500 stands for zero in the data rows.
Here are some points:
[586 600 502 530 414 395 526 523 325 508 375 540 599 283 743 501 454 631 473 496 630 438 589 284 709 471 312 566 524 426 533 484 512 425 424 564 445 671 565 634 408 714 635 285]
[475 380 545 321 523 809 304 503 496 276 551 601 536 480 553 464 622 618 478 507 518 207 542 718 766 329 628 402 424 545 476 364 504 645 417 399 462 281 413 566 493 668 462 605]
[508 560 422 538 357 524 511 545 451 434 398 445 343 643 654 391 502 415 637 411 340 463 574 302 378 525 286 529 370 462 373 505 491 537 507 429 409 571 444 499 576 652 671 600]
[684 717 554 538 215 374 308 524 393 479 311 522 708 504 428 542 392 467 365 610 438 396 562 507 397 512 603 488 558 426 490 318 742 323 549 570 381 501 418 709 579 550 582 141]
[460 476 664 471 380 349 406 534 444 592 399 545 386 687 536 636 599 302 623 662 656 465 465 573 201 532 436 689 626 457 494 708 515 274 554 385 288 385 114 357 566 779 578 407]
[444 565 711 646 304 320 268 340 556 283 493 434 451 426 257 449 551 336 496 611 203 434 260 239 544 326 347 809 647 313 511 289 489 281 586 584 51 530 379 485 449 384 672 405]
[434 656 471 426 333 556 613 521 416 390 369 403 179 629 447 634 644 711 572 580 691 471 405 385 421 453 491 512 566 317 577 603 509 481 690 597 478 607 170 462 440 707 725 545]
[475 535 675 600 296 397 327 348 575 458 463 516 496 363 259 515 500 558 442 650 364 347 395 288 553 290 324 737 646 269 510 384 656 460 666 563 354 440 518 589 342 411 558 503]
[615 554 603 654 421 597 391 416 496 618 487 539 511 554 579 592 369 563 414 664 462 688 602 484 353 481 545 431 510 438 506 337 600 531 631 591 628 479 611 622 654 592 539 552]
[437 619 481 470 371 331 430 427 312 541 571 442 514 611 533 435 411 488 611 538 631 521 559 310 308 660 215 766 703 562 497 636 514 407 445 472 291 500 330 558 461 591 617 250]
[450 613 509 503 489 512 586 513 465 506 516 369 351 507 381 528 520 453 564 475 514 361 415 380 488 510 500 418 504 482 527 476 445 532 570 580 568 609 543 407 400 455 531 581]
[582 471 481 424 407 613 437 431 564 354 571 382 369 261 502 521 535 481 410 339 410 511 523 236 587 378 399 553 661 397 305 557 325 560 653 523 451 651 605 545 424 409 660 434]
[498 420 673 607 529 399 555 444 507 670 638 336 536 530 441 635 388 605 544 601 309 556 530 605 588 374 558 387 550 612 383 495 509 650 545 582 527 512 589 708 412 525 457 399]
[696 448 661 435 384 571 435 592 624 736 618 524 650 530 509 634 487 593 547 274 517 294 560 546 541 593 812 710 393 503 460 743 619 491 660 436 765 467 291 574 485 487 379 377]
[452 538 590 516 295 435 488 511 547 498 380 486 320 575 548 503 511 457 532 590 570 518 471 516 341 578 496 595 598 544 633 516 601 360 529 435 466 449 388 433 545 666 512 423]
[441 372 470 435 471 563 432 537 589 464 491 374 333 602 520 422 391 393 688 405 400 381 479 680 374 572 402 495 474 744 491 586 458 656 396 263 397 475 437 497 530 665 558 616]
[456 515 428 323 461 552 476 496 402 426 406 775 637 715 630 487 674 520 559 533 618 478 451 638 380 488 582 515 463 546 645 467 494 371 465 480 390 501 424 430 610 675 382 435]
[447 285 552 307 559 315 576 501 564 551 439 409 304 430 597 399 454 570 530 361 511 565 517 482 452 578 323 448 738 477 351 657 326 569 539 358 354 616 470 316 389 496 557 429]
[295 425 454 533 578 474 551 487 566 488 405 241 379 528 431 355 506 360 566 643 536 603 549 416 391 642 346 467 556 646 535 571 509 527 544 434 347 452 366 377 468 359 648 569]
[483 615 655 503 323 462 465 682 414 623 463 484 491 438 505 595 494 542 547 575 546 349 391 359 351 551 493 539 633 371 588 565 535 386 571 531 651 456 511 506 608 548 434 528]
[504 545 451 582 544 310 517 403 571 560 589 625 463 318 506 537 431 524 493 558 583 502 467 540 543 445 495 585 530 328 492 647 508 458 570 553 651 499 535 586 551 486 412 545]
[617 414 474 488 580 394 459 483 459 526 369 699 392 654 581 495 347 470 609 630 351 561 623 598 306 632 386 457 438 607 273 533 559 523 360 443 366 605 462 364 408 684 535 469]
[545 473 515 522 602 503 469 444 563 471 447 630 452 544 426 436 533 487 415 586 466 596 484 547 462 545 437 448 509 537 442 383 476 443 521 460 405 480 443 459 576 440 489 528]
[502 392 472 504 515 441 491 591 471 619 458 388 478 561 521 455 630 618 529 481 356 457 431 512 488 505 601 444 541 395 419 569 472 582 553 347 534 563 432 381 379 517 466 541]
[541 572 556 591 408 629 399 581 390 491 495 430 477 652 527 408 333 574 619 499 371 510 614 463 439 683 493 405 376 665 344 631 626 496 312 327 601 578 390 580 445 379 477 558]
[785 723 452 499 332 255 683 532 359 691 319 584 468 354 558 752 476 660 388 640 383 183 610 457 597 603 654 442 379 453 500 514 555 482 413 417 661 604 399 491 294 785 314 394]
[323 363 381 362 400 536 609 351 523 247 531 639 719 543 731 342 538 383 506 321 425 463 391 485 416 291 328 555 530 413 695 445 461 508 448 525 455 269 604 542 761 577 568 596]
24 more points follow, each with its number after it:
[604 485 529 372 591 503 451 616 440 483 537 639 640 523 519 452 614 575 495 455 496 443 362 565 674 413 582 444 452 461 527 549 414 516 476 380 674 536 600 546 529 523 351 595] 0
[368 137 646 453 645 385 419 0 527 657 624 848 999 274 788 220 587 431 425 547 405 536 397 965 702 92 506 569 345 222 715 579 404 762 198 515 596 142 736 744 999 576 304 999] 1
[535 477 582 581 410 530 482 506 580 532 516 342 497 487 473 470 449 429 472 506 442 481 509 534 428 469 477 486 601 570 598 515 564 521 517 404 465 383 484 486 551 569 553 531] 2
[453 536 502 589 515 348 523 481 480 588 516 415 511 518 542 393 403 485 551 466 554 566 510 428 398 536 344 623 622 544 508 657 570 368 550 583 512 557 432 540 404 496 655 297] 3
[552 561 430 594 623 537 535 490 559 246 529 517 491 586 416 371 524 361 455 591 313 675 509 550 485 318 433 443 306 612 470 259 596 583 414 497 393 415 523 476 782 483 571 485] 4
[798 745 630 526 361 302 566 651 96 716 528 442 546 497 496 763 335 569 219 756 363 330 627 448 454 549 728 201 556 587 467 445 518 622 494 425 622 498 493 644 349 761 427 309] 5
[531 569 496 694 440 568 416 683 490 533 470 566 344 492 610 574 320 508 454 498 618 603 583 444 513 565 498 388 521 462 511 416 405 306 501 449 535 565 468 595 521 557 501 484] 6
[347 488 437 546 688 569 592 342 551 447 652 503 724 382 416 460 593 486 570 555 685 583 550 635 598 386 619 668 312 666 604 452 636 435 441 722 533 210 541 554 725 303 571 639] 7
[576 556 486 423 520 300 644 624 487 405 531 607 785 333 580 583 623 516 278 566 692 359 516 453 726 256 628 422 462 369 897 391 449 553 467 683 454 386 744 511 608 616 267 437] 8
[358 528 493 591 481 470 543 257 518 343 576 592 575 567 371 438 500 420 622 621 603 693 290 510 495 317 443 632 492 467 660 212 485 409 583 630 328 520 534 549 614 542 419 458] 9
[746 293 232 369 683 573 605 421 599 654 606 775 390 471 489 440 598 347 203 114 513 418 568 443 403 541 473 635 515 231 143 683 667 999 601 422 659 502 608 377 731 307 717 528] 10
[559 675 354 346 715 371 575 432 353 543 630 875 669 463 573 640 594 522 430 475 564 434 377 522 557 456 566 526 375 305 419 515 565 534 471 642 645 537 644 458 547 501 417 497] 11
[441 705 490 515 366 452 406 490 392 562 464 422 593 511 431 608 428 517 579 508 360 402 576 357 471 517 404 447 512 570 495 471 550 503 415 571 621 557 521 540 460 539 538 524] 12
[609 476 424 540 447 501 511 493 468 336 463 508 324 539 515 431 502 456 501 460 509 418 448 426 402 511 467 622 491 496 615 539 393 480 542 474 414 571 416 442 451 626 488 397] 13
[318 482 547 606 455 641 542 657 548 652 322 326 345 606 367 610 616 474 573 503 470 590 636 494 538 616 516 352 369 490 519 471 615 198 428 378 565 503 376 322 462 404 425 574] 14
[410 514 417 456 647 482 553 530 516 475 493 565 641 446 608 528 517 583 420 505 496 619 449 518 567 520 409 435 469 470 510 442 423 420 398 536 503 544 574 536 518 472 497 479] 15
[271 457 595 617 595 316 567 536 553 642 385 418 514 412 148 437 548 509 652 575 361 617 473 600 631 482 503 454 476 592 358 397 338 313 560 489 293 628 444 341 371 399 389 412] 16
[183 0 417 286 565 366 832 311 630 170 480 167 473 685 788 65 706 281 602 116 433 742 373 540 87 257 54 712 568 389 504 596 450 492 420 300 236 440 286 137 746 660 681 596] 17
[725 301 461 200 632 543 543 584 480 355 576 835 722 305 630 397 702 525 389 254 490 167 190 713 909 469 969 186 265 379 560 713 231 476 482 354 999 551 739 443 588 292 0 732] 18
[496 619 512 637 468 529 444 572 405 454 422 375 415 435 608 527 413 510 622 568 549 433 495 394 551 526 528 486 531 597 551 589 352 296 521 481 630 467 544 507 372 444 398 581] 19
[641 336 419 388 827 526 378 490 452 569 523 703 656 490 397 332 784 517 438 489 490 406 376 586 651 461 732 297 335 409 514 555 237 666 496 551 720 457 574 538 500 399 158 730] 20
[569 217 540 547 530 444 530 615 497 752 406 326 299 628 421 324 634 481 572 478 474 478 473 542 539 703 624 465 386 411 289 822 448 556 606 347 566 457 394 397 277 580 473 541] 21
[393 528 484 487 573 573 536 398 515 494 542 558 584 474 429 474 503 501 508 541 574 529 522 596 557 474 563 519 438 556 500 436 561 536 468 545 480 427 529 532 531 446 467 501] 22
[378 495 425 489 394 645 531 466 513 571 537 319 579 431 444 549 610 674 471 465 517 504 545 458 455 581 573 568 610 535 594 604 573 466 573 577 533 567 500 527 393 287 511 501] 23
Which of these numbered points is nearest to each point below by angle, seen from the average point of the first points? Its number follows each.
[616 384 609 456 532 638 422 472 560 479 446 571 474 600 310 463 499 432 440 494 426 421 440 633 539 410 614 467 631 554 423 480 445 583 635 527 454 493 537 422 569 459 492 597] > 20
[404 474 511 429 532 451 393 381 577 561 616 573 816 418 537 425 506 443 508 519 546 472 534 646 553 260 567 537 423 458 584 541 563 657 443 557 532 399 607 587 723 538 379 745] > 1
[600 291 507 358 640 800 422 668 499 505 590 493 597 540 632 444 622 687 392 671 585 573 500 655 637 463 672 525 642 462 745 474 404 524 483 323 628 508 419 483 664 489 225 535] > 0
[255 666 463 397 405 544 657 587 441 670 413 438 705 419 367 526 604 763 365 442 535 574 503 431 575 554 520 583 503 523 544 583 622 544 571 517 543 524 531 494 387 307 538 469] > 23
[555 513 536 630 341 293 573 589 499 579 422 591 293 528 526 578 465 491 576 386 494 495 557 474 576 529 517 422 428 421 355 486 371 270 491 568 587 473 480 603 485 671 479 385] > 6
[208 135 327 304 471 466 823 404 606 315 441 386 523 659 734 202 547 349 542 168 537 669 394 593 256 392 191 519 492 429 404 513 421 560 390 405 253 384 497 219 747 469 587 620] > 17
[554 398 553 306 485 535 399 416 573 455 451 664 648 479 520 589 590 523 473 508 475 208 553 642 582 487 495 506 430 555 435 418 531 490 364 394 397 388 447 536 535 681 450 567] > 1
[488 355 404 336 461 609 575 571 413 521 517 630 619 513 543 502 642 564 326 473 504 592 423 549 597 443 596 422 502 376 634 475 462 520 503 594 536 518 485 574 592 602 405 491] > 0
[578 324 481 446 627 677 322 578 471 546 499 514 496 615 611 546 647 639 391 566 595 625 409 682 552 440 680 517 554 454 693 494 472 521 446 421 536 487 390 495 581 474 256 477] > 20
[465 389 618 496 439 533 462 491 584 548 525 288 457 419 534 464 368 408 489 559 469 461 552 546 368 429 444 544 660 560 581 524 658 610 472 390 442 371 515 471 581 550 549 567] > 2
[312 509 474 603 235 143 352 510 480 687 569 254 539 534 826 261 333 612 618 454 530 734 689 229 84 793 381 503 572 635 454 752 263 323 428 391 687 551 371 592 489 483 521 381] > 3
[504 512 744 544 684 296 426 438 416 695 377 583 537 385 371 537 451 352 459 676 480 626 691 556 411 613 459 608 607 618 256 429 657 440 554 645 319 481 474 498 317 431 554 329] > 16
[392 761 430 562 336 465 482 507 474 428 540 530 556 493 444 572 405 508 609 489 442 402 507 427 530 515 440 468 404 513 429 515 575 400 450 539 567 548 545 591 508 465 565 581] > 12
[482 523 439 537 327 468 586 436 418 525 388 457 140 683 422 598 685 541 589 409 543 370 449 431 355 481 504 588 547 322 535 504 504 542 655 519 537 593 300 351 457 641 604 505] > 13
[208 608 429 479 873 683 526 286 659 466 576 664 695 398 465 539 711 539 514 541 651 600 577 758 706 404 586 515 324 499 658 392 573 489 469 763 473 273 557 536 621 315 343 514] > 22
[466 595 404 654 238 470 568 421 390 425 279 312 110 589 474 647 789 570 799 460 505 359 577 324 377 540 443 701 442 451 545 553 636 759 510 518 546 689 302 421 470 570 850 521] > 13
[544 579 286 639 593 398 535 668 323 555 442 370 488 363 672 545 321 608 454 697 510 631 610 354 475 732 511 445 486 499 531 513 485 665 344 390 597 693 445 583 388 458 537 344] > 5
[505 567 536 444 383 215 448 477 543 635 537 685 605 434 501 623 428 494 506 425 266 384 447 415 526 420 440 510 424 231 365 655 366 419 501 592 539 588 534 484 358 582 522 546] > 11
[274 474 338 439 701 488 592 424 496 397 423 698 559 373 610 405 707 378 448 463 721 490 543 592 598 419 472 572 321 497 622 363 498 459 442 646 416 445 527 410 719 393 515 571] > 7
[377 615 510 470 394 418 583 520 529 522 483 339 472 478 582 389 362 581 613 408 518 561 450 382 392 577 388 582 509 484 526 710 499 334 503 513 481 459 332 553 402 642 635 393] > 3
[499 433 486 297 623 911 393 621 365 409 464 600 833 544 627 284 481 365 414 615 656 321 597 488 687 425 485 0 429 543 785 328 553 627 378 532 560 469 586 411 672 272 440 733] > 20
[467 174 421 485 411 782 327 457 668 244 583 352 223 855 523 330 496 458 530 452 323 530 365 701 379 482 369 610 597 607 505 524 474 591 351 257 237 531 279 368 471 550 662 480] > 17
[528 514 488 544 454 482 502 540 510 444 493 542 430 510 524 498 433 467 546 507 526 488 551 450 510 536 472 420 466 544 483 473 459 473 484 488 530 474 491 504 530 551 509 527] > 6
